X: 3 groups of rows, each row roughly a mix of its group's hidden directions:
X (82 x 10):
[[ 25  -3  15 -23  -1 -16  -6   1   7 -18]
 [-30 -19   0 -13  -6 -19 -12  -3  -2  -7]
 [  2  14  12   2   0 -13  18  -3 -25  23]
 [  8   3  -2  11  -5  -2  19  25 -18  22]
 [ 14  -7  -9 -13  13  -3  -5  -9  33 -13]
 [  6 -28   6 -25 -10   1  -9  12 -16  -4]
 [-10   3 -26  17  -4 -20  -3   5  17  14]
 [  4   7  -2   2  -2 -16   7  -1  32  25]
 [ 13   2 -21  -4   2 -15  12  18  25   7]
 [ 28   1   1  15   2  14 -16  -3 -22  11]
 [  9  22   0 -10   8   4  -5  -7 -19  30]
 [-18 -24  31  -1  11   3   8  -1  -1  -5]
 [ 21  11  -9  -5  -1  14  -7   1 -24 -23]
 [ 11  -9  10 -14  19  29 -12  -3  12   1]
 [  0   0 -10 -11  20  -4  -5  -7  36  -5]
 [-23  -8 -16  10  -9   3 -19  -6 -20  16]
 [ 23 -15 -16 -15  -7 -14   7  20  12   2]
 [ -1  -8  -9 -18   3  -4 -29 -14  21  -6]
 [ 22   6  14 -29  -1   2   0  -2  -4 -22]
 [-29   3 -12  15  -2  15   5  -3  -4  23]
 [ 19  -5  30 -21   0   9  -7  -8  -9   1]
 [ 13  10 -10  11 -18  -5  22  24  -8   9]
 [ 10  -2  -6 -23   1   3 -31  -9  13  12]
 [-13 -21  23 -12   7  -6   4   2  -4 -25]
 [ -8   9 -35  10  -5   0  -5   6 -15 -17]
 [ 25  -2  17  10   4   1  -5  -5   8  29]
 [ 27   4   3   5 -17  16  15   2  -2 -22]
 [  3 -18  24   6 -10  14  14   2   7 -24]
 [-11 -25   2 -30   9  -3 -17   6   3   3]
 [ -4  14  -8 -33 -10  -8   3  -1   7 -21]
 [-24 -11  -4 -22  14  -6 -11  13   9  15]
 [ -6  -9 -14  -4  -3 -25   1  20  -5  26]
 [ -7 -20  10  27  16   7  11   8  -8 -14]
 [-14  -5 -29   9  25   0  -3  11  12  -2]
 [  4  17   9 -16  18  16 -12 -22  -7  13]
 [-13   7 -29  11  26  11  -1   9   4   0]
 [ 27  16 -16  22   3  13  -3   3  -9   8]
 [ 22   9 -14   9 -15  -5  23  20   4   3]
 [ 21   4   5 -19 -18  10 -23  -2   0  16]
 [-16 -10 -10  -3  35  -6  -2  -9  15  -6]
 [  8   5  -7  27  -1 -25  -3 -18  -5  12]
 [-13 -20   5  15  15  -4  23   9   9 -19]
 [ -5  12 -16  19   5 -25   5   2   7  23]
 [-13   1   5 -11  21 -28   1 -22  -1   7]
 [ 35  -4  -9  14 -13 -15   8  -5   1  -7]
 [-14 -21   7  10  14 -12  19   2  11 -20]
 [  7 -25  -1 -14  13   9 -16   6  25  -3]
 [ -6   6 -21  26  -3   2  -4  -1   1  29]
 [  7  -5  11  11   4  -3 -18 -35  -6 -12]
 [-19 -14  -6  14  21  -6  16   3  11 -20]
 [ 16 -30   4 -21  -8  -6 -11   4 -10  -7]
 [ 12 -20   2 -22   7   2 -22   1  20   8]
 [ 32 -13  17  -1   3 -13 -19  -2  -4  -2]
 [ 17  14 -14   8  -1 -17   7   6  28  11]
 [ -8   3 -22   1 -14   2 -25  -7 -21  12]
 [-28   5   2   8   2  -9  -3   8 -18  25]
 [-12  -8  18  -6  10  13 -20 -24  -7 -13]
 [-29 -13  -2  10   1 -17   5   1  19  15]
 [  9  -8  22   6 -21  19   7   0   3 -23]
 [ 21   8   7   1  11  -5  22  10  20 -19]
 [ 19  15  -3 -14  -3  19  -3  -1 -22 -20]
 [-15 -16  -7  18  14   0  17  12  11 -21]
 [-11   2  -7  -8  40  -3  -2 -11   3   9]
 [ 10   9  -6  -2 -26 -19  -2  10 -14  22]
 [-16   7 -22   2  33   1  -6  -9   6  -2]
 [-21  -3  12 -33  -6  -7   6  -5   9 -10]
 [-21  -8 -10  16  21  -5  15   1   8 -20]
 [  6  11  -6  -7 -17  19 -26 -13   8 -14]
 [ 27  20 -18  12  -4  -1  -3   1   9  19]
 [-22  10  -8  -4  23  -3  -5  -3  28   9]
 [-18 -16 -12   9  17  -6   4   2  19 -23]
 [  0 -14   7  28  17  -7  17  11  13  -9]
 [ 15  19 -10  -7  -9  15 -17   5 -10  24]
 [-31   7   5 -16   7  17   2  19   0   8]
 [ 32 -12 -15   0  -5 -21   2   0  14  -3]
 [ 17  10  16   5   5  30   7  -6  -9  18]
 [-22   8   8  18   9  -7 -13 -22 -12  12]
 [-21  12 -17  21  15  -8  17   2  -9  -7]
 [ 34   1  -5   6 -16   3  15   3   5 -17]
 [  3   6  23   7 -20 -11  22  -3 -20   0]
 [-10  -8   5   9   6  24   0   0 -30 -15]
 [ 32  -4 -13   8 -16 -17  12   9   0   0]]
one row of each group, then the others: which group is each in?
[ 23 -14  10   8   9   0  -7   5 -19 -25] => J
[  8  26   4  -3 -10   0   0  -8 -25  22] => N
[ 26   3  -3  10 -23   1  19  13 -13  -5] => C

[-16   4   1  17   5 -22  28   2 -13  -2] => N
[ 24  11 -10   6   1   3  12  -6  27 -16] => C
[ -2   8   0  -3  35   5   8  -1 -11  23] => N
[ 25   5   4  12   0  18 -12  -6 -17  20] => J
[-13  18 -16   9   9 -11  11  13  18  19] => C
[ -8  -6  -5 -18  15 -17 -20 -21  16  -1] => N
